In the data rows, 500 means zero.
Here are some points, each followed by its number:
array([658, 498, 447, 513, 453, 432, 400, 443, 411, 488, 441, 584, 533, 619, 469, 573, 543, 547, 505, 483, 498, 527,
       455, 547, 526, 625]) 0
array([648, 572, 465, 440, 405, 559, 456, 440, 502, 512, 485, 540, 413, 519, 462, 588, 403, 466, 457, 526, 560, 529,
       603, 532, 440, 611]) 1
array([656, 490, 541, 417, 434, 524, 533, 435, 501, 503, 577, 450, 472, 368, 463, 704, 433, 492, 482, 507, 606, 500,
       628, 486, 408, 626]) 2
array([480, 449, 527, 368, 417, 636, 580, 458, 405, 460, 527, 318, 586, 256, 473, 746, 483, 486, 484, 486, 524, 531,
       634, 470, 385, 591]) 3
array([474, 686, 508, 447, 392, 712, 613, 499, 388, 459, 580, 464, 554, 504, 454, 475, 592, 471, 582, 551, 598, 512,
       503, 511, 494, 678]) 4
array([347, 797, 508, 445, 435, 618, 574, 505, 421, 570, 551, 388, 427, 737, 468, 467, 597, 419, 268, 592, 405, 498,
       629, 613, 550, 607]) 5
array([291, 744, 466, 475, 368, 771, 728, 558, 496, 558, 739, 450, 455, 597, 445, 502, 558, 511, 271, 500, 491, 588,
       560, 575, 383, 570]) 6
array([298, 692, 540, 355, 382, 726, 702, 539, 560, 566, 573, 324, 353, 675, 465, 565, 509, 469, 349, 434, 494, 524,
       655, 653, 380, 506]) 7
array([477, 558, 530, 394, 354, 771, 765, 547, 550, 552, 645, 341, 470, 367, 459, 450, 448, 446, 493, 491, 525, 537,
       575, 672, 519, 568]) 8
array([663, 414, 568, 442, 468, 605, 744, 507, 593, 484, 531, 486, 492, 555, 479, 380, 586, 399, 522, 495, 477, 427,
       423, 598, 621, 564]) 9
array([702, 486, 558, 424, 509, 637, 743, 486, 584, 464, 674, 353, 583, 424, 464, 507, 510, 471, 541, 498, 620, 483,
       428, 546, 593, 531]) 10
array([448, 562, 478, 438, 532, 623, 700, 451, 568, 463, 901, 432, 497, 560, 476, 577, 500, 510, 457, 411, 543, 474,
       529, 627, 410, 626]) 11
array([429, 539, 469, 425, 637, 620, 687, 443, 561, 459, 994, 377, 520, 519, 484, 580, 517, 549, 581, 564, 474, 447,
       586, 620, 658, 434]) 12
array([730, 344, 433, 475, 586, 623, 685, 487, 551, 399, 999, 553, 476, 482, 564, 144, 547, 397, 556, 608, 425, 439,
       477, 507, 760, 375]) 13
array([814, 419, 414, 472, 694, 659, 700, 463, 706, 408, 804, 556, 456, 627, 475, 269, 417, 485, 565, 581, 580, 483,
       487, 624, 688, 528]) 14
array([768, 513, 425, 441, 680, 686, 809, 458, 812, 449, 999, 447, 416, 449, 501, 326, 456, 582, 516, 452, 657, 517,
       482, 612, 500, 517]) 15
array([530, 538, 481, 537, 378, 503, 464, 486, 396, 453, 534, 510, 568, 603, 455, 579, 558, 482, 506, 430, 513, 570,
       480, 503, 555, 604]) 16
array([465, 604, 470, 548, 432, 362, 405, 504, 423, 454, 506, 507, 516, 520, 462, 714, 610, 491, 439, 416, 578, 527,
       499, 541, 547, 631]) 17
array([365, 674, 421, 516, 440, 521, 410, 543, 419, 492, 272, 403, 527, 514, 460, 578, 389, 627, 474, 384, 705, 615,
       466, 643, 299, 459]) 18
array([510, 694, 437, 541, 418, 480, 405, 532, 392, 485, 542, 486, 454, 393, 451, 505, 480, 476, 556, 528, 565, 425,
       488, 571, 393, 624]) 19
array([440, 616, 474, 522, 384, 444, 445, 508, 409, 480, 383, 512, 464, 647, 467, 502, 527, 504, 528, 609, 395, 429,
       508, 619, 568, 435]) 20
array([506, 650, 438, 555, 433, 408, 430, 519, 430, 451, 520, 509, 419, 619, 537, 387, 664, 460, 518, 543, 404, 415,
       496, 407, 551, 480]) 21
array([379, 569, 451, 538, 436, 423, 412, 484, 404, 447, 319, 514, 409, 425, 564, 436, 545, 667, 532, 529, 546, 451,
       505, 416, 410, 273]) 22
array([365, 616, 476, 469, 459, 435, 419, 530, 425, 573, 443, 379, 386, 520, 478, 514, 461, 607, 537, 523, 519, 416,
       606, 526, 296, 345]) 23
array([227, 724, 393, 565, 469, 534, 522, 603, 392, 472, 539, 657, 492, 512, 530, 491, 477, 519, 493, 411, 508, 455,
       436, 511, 356, 476]) 24
array([423, 648, 475, 617, 533, 422, 421, 578, 406, 452, 631, 726, 398, 602, 608, 242, 627, 527, 457, 523, 450, 414,
       476, 457, 504, 424]) 25
array([304, 675, 431, 503, 610, 430, 458, 521, 594, 560, 565, 506, 395, 627, 524, 465, 559, 483, 451, 392, 535, 365,
       471, 472, 336, 474]) 26
array([398, 412, 483, 454, 462, 376, 571, 465, 587, 548, 595, 397, 303, 611, 572, 372, 554, 449, 503, 526, 328, 376,
       619, 651, 718, 355]) 27
Which two points above are nearest to each new point by angle? Their numbers follow each, nearest first.
array([599, 441, 643, 469, 433, 584, 535, 509, 492, 453, 230, 507, 608, 522, 449, 230, 374, 482, 694, 679, 451, 550,
       452, 436, 654, 442]) 9 20
array([370, 546, 467, 425, 438, 523, 452, 598, 443, 593, 386, 517, 553, 427, 451, 652, 560, 497, 539, 477, 514, 492,
       517, 630, 401, 599]) 18 17
array([618, 541, 439, 534, 423, 442, 428, 523, 402, 545, 468, 551, 625, 529, 448, 486, 537, 602, 562, 505, 576, 545,
       444, 503, 447, 612]) 0 16
array([552, 684, 442, 428, 524, 559, 410, 657, 458, 647, 964, 435, 543, 402, 452, 652, 422, 565, 485, 406, 676, 469,
       507, 591, 208, 598]) 11 19
array([516, 380, 565, 541, 574, 564, 569, 559, 518, 431, 378, 384, 570, 432, 474, 560, 521, 498, 381, 460, 558, 533,
       588, 431, 573, 475]) 3 10
array([390, 541, 402, 415, 479, 545, 404, 459, 407, 558, 290, 598, 469, 599, 452, 651, 526, 572, 572, 441, 576, 550,
       453, 476, 333, 676]) 18 0
array([470, 455, 552, 457, 394, 491, 484, 470, 407, 434, 409, 575, 608, 356, 447, 601, 470, 481, 482, 524, 484, 587,
       515, 373, 371, 470]) 3 2
array([460, 576, 416, 444, 503, 535, 414, 652, 482, 647, 378, 589, 558, 541, 463, 529, 504, 484, 525, 500, 527, 491,
       496, 648, 390, 596]) 18 19
array([580, 319, 437, 545, 463, 410, 400, 467, 415, 411, 249, 594, 589, 559, 474, 596, 532, 508, 486, 434, 509, 478,
       461, 487, 406, 518]) 0 17
array([313, 506, 443, 390, 629, 447, 396, 659, 482, 530, 779, 544, 551, 409, 478, 567, 635, 509, 518, 427, 578, 297,
       493, 427, 309, 518]) 26 24
array([867, 325, 578, 469, 421, 457, 481, 443, 430, 449, 447, 629, 635, 322, 460, 282, 410, 483, 618, 609, 448, 472,
       520, 392, 436, 354]) 13 14
array([154, 705, 527, 426, 443, 516, 427, 497, 575, 608, 578, 482, 402, 659, 469, 678, 581, 462, 376, 593, 430, 532,
       511, 504, 465, 677]) 5 7
array([495, 404, 424, 700, 758, 466, 414, 449, 407, 466, 425, 382, 404, 421, 700, 521, 420, 514, 564, 524, 404, 488,
       478, 397, 433, 360]) 22 23
array([359, 414, 659, 364, 363, 553, 536, 516, 429, 516, 511, 117, 457, 297, 509, 693, 496, 531, 450, 408, 478, 613,
       632, 425, 402, 390]) 3 2
array([697, 639, 466, 471, 444, 463, 396, 429, 426, 544, 432, 554, 429, 708, 469, 384, 523, 543, 492, 495, 519, 537,
       483, 615, 495, 615]) 0 1
array([540, 420, 537, 448, 611, 487, 648, 464, 668, 475, 518, 288, 592, 322, 482, 592, 454, 567, 472, 483, 592, 510,
       575, 679, 571, 420]) 10 15
array([478, 347, 403, 495, 403, 477, 458, 463, 422, 469, 314, 317, 507, 379, 449, 720, 510, 504, 567, 476, 485, 561,
       498, 443, 321, 427]) 3 18
array([539, 400, 487, 419, 446, 411, 429, 451, 687, 650, 498, 575, 393, 526, 619, 463, 514, 427, 439, 526, 438, 555,
       448, 303, 600, 433]) 27 13
array([702, 468, 429, 429, 415, 530, 427, 455, 409, 510, 515, 457, 560, 408, 462, 651, 459, 551, 577, 470, 632, 529,
       469, 494, 430, 671]) 2 1
array([704, 299, 575, 348, 477, 557, 615, 448, 669, 543, 511, 418, 589, 286, 447, 497, 396, 541, 585, 407, 707, 483,
       424, 599, 478, 553]) 10 2
array([462, 566, 622, 507, 443, 539, 406, 507, 408, 442, 158, 495, 627, 539, 469, 360, 372, 548, 612, 538, 567, 591,
       448, 519, 476, 544]) 18 22
array([493, 633, 420, 478, 365, 601, 451, 457, 388, 619, 368, 507, 447, 465, 430, 441, 448, 560, 566, 444, 581, 647,
       454, 591, 357, 615]) 18 19
array([715, 420, 431, 417, 469, 436, 422, 473, 590, 609, 681, 585, 431, 417, 537, 306, 542, 500, 589, 612, 526, 470,
       378, 442, 460, 430]) 13 14
array([335, 559, 556, 509, 671, 518, 622, 537, 611, 453, 293, 611, 546, 499, 498, 425, 309, 493, 613, 567, 494, 486,
       545, 373, 578, 375]) 22 24
array([415, 527, 582, 587, 557, 444, 485, 492, 573, 405, 221, 457, 470, 522, 527, 450, 513, 493, 359, 503, 458, 565,
       572, 422, 534, 453]) 22 18
array([577, 445, 460, 606, 724, 506, 641, 468, 714, 472, 383, 535, 641, 615, 467, 413, 404, 561, 450, 490, 608, 535,
       476, 640, 546, 492]) 14 15
